Each row has a name. Each piece below is followed by the name of the row it came from, unless a question asks for something else. Each question is about the rows just above it. Places in a row count from 1.

zozo: [-37  17  -7  13  -2 -19   6 -20   1  -6  -1   2 -27  11  27  22]
Kek: [ -2  -1 -19 -15   3  -9   4   8 -42  10   2  16  -1   1  -6 -18]
ligob: [-10 -13  23 -37   6 -17 -37 -36  22   6 -25  -6  30 -17 -15  -7]
Zife: [-11   5   0  -4   9  19  16 -14  23  15  11  10  29 -59 -25   6]
rebur: [  1   2 -27 -23   7  16  23   2  -5   7  21  20  13 -53 -32  -8]
zol: [-26  26  15  -3  34 -44  -2  -9  41 -15 -19  -5 -49  24  32   5]
domun: [-26  26  34 -44  15  -3  18 -17  -6   7  16  12  14 -52 -19  14]
tib: [ -2  -1  25 -11  -3   5  17  10  23 -32  23 -13 -28  -9 -23 -11]
[-42  10] is in which row?
Kek
q: [ -1   2 -27]
zozo
Where in the named rows is [4]?
Kek, 7
Row and place of [12] in the named rows:
domun, 12
Where do [-26  26  15  -3  34 -44] appear?
zol

zozo: [ 23  16  -2   7   9   6  15  29  19   6 -22  -1 -33 -11 -13 -22  20  22
   8  36   5  -6   5  30   8  11   0  35 -12 -10 -12   5 -31 -31   8  11
   2   0 -15  15  16 -10 -16  16 -17 -16 -44  -2   1  -7   6 -22 -49 -15
 -15 -17]
vovun: [-22  -2  31  17 -12  24  -7 -42 -19   9  -7 -37 -33 -11 -13 -21  19  21
   8  35   4  -5   5  29   8  12   1  34 -13  -9 -13   4 -31 -30   8  11
   2   0 -14  15  16  -9 -16  15 -16   8 -42  -2   2  -7   7 -21 -49 -15
 -15 -18]
remar: [ -9  18  15  -6  -4  25   3 -16 -28 -16   3 -20 -33   7 -14  -2   8  18
  23  16  -2   8   9   6  15  29  19   6 -22  -1 -29  -2 -10  -3  15   7
   2   4  -2   1  13  -8  -6  -1  -3   7 -16  -1   5   8  12  -2 -39  -7
  -7 -29]
zol: [-24   1  18  11  -5   1  -1 -28   2   9  -1 -25 -33   7   3 -13  12  16
  -3  10  -1  -2  -8   1  13   8  -5  29 -11 -15 -27  -1 -30  -7  13  -3
   6  -7  -2   5   9 -28 -16  -8  -2   1 -28  -4   2   8  -4 -13 -12  -5
   5 -21]
lib: [-23  -2  -4  18 -13  24  -7 -44 -19  10  -7 -37 -33 -11 -13 -22  20  22
   8  36   5  -6   5  30   8  11   0  35 -12 -10 -12   5 -31 -26   9   9
   2  -1 -12  13  14 -12 -16  12 -14  16 -40  -2   2  -4   5 -20 -43 -14
 -12 -18]
Kek: [  7  39  -3 -33   5  28  14  14 -42 -44  14   0 -33  25 -17  19  -3  14
  42  -2  -9  22  16 -18  23  50  42 -26 -33   9 -46  -9  13  25  23   3
   2  10  11 -14  10  -4   6 -18  10  -7  14   1   8  23  19  19 -31   2
   1 -42]
rebur: [  7  40  -4 -34   5  28  14  15 -42 -45  14   0 -33  26 -17  19  -4  14
  43  -3  -9  23  16 -19  23  51  43 -27 -34   9 -47  -9  14  26  23   3
   2  10  12 -15  10  -4   6 -19  10  -3  15   0   9  24  19  19 -30   2
   2 -43]
tib: [  7  40  -4 -34   5  28  14  15 -42 -45  14   0 -33  26 -17  19  -4  14
  43  -3  -9  23  16 -19  23  51  43 -27 -34   9 -47  -9  14  26  23   3
   2  10   6 -15  10 -40   6 -19  10  -3  15   0   9  24  19  19 -30   2
   2 -43]
Zife: [-24   1  18  11  -5   1  -1 -28   2   9  -1 -25 -33   7   3 -13  12  16
  -3  10  -1  -2  -8   1  13   8  -5  29 -11 -15 -27  -1 -20  -7  13  -3
   6  -7  -2   5   9 -28 -17  -8  -2   1 -28  -4   2   8  -4 -13 -12  -5
   5 -21]
domun: [  5  37  -4 -31   4  25  13  13 -38 -42  13  -1 -33  25 -15  18  -4  13
  39  -4  -9  22  14 -19  23  48  39 -24 -32   7 -47  -9  12  25  23   1
   2   8  12 -14  10  -7   5 -20  10   6  13   0   8  24  17  18 -26   2
   2 -41]
The row with [ 23  16  -2   8   9   6  15  29  19   6 -22  -1] is
remar
Where do [  7  39  -3 -33   5  28  14  14 -42 -44  14   0 -33  25 -17  19  -3  14
  42  -2  -9  22  16 -18  23  50  42 -26 -33   9 -46  -9  13  25  23   3
   2  10  11 -14  10  -4   6 -18  10  -7  14   1   8  23  19  19 -31   2
   1 -42] appear?
Kek

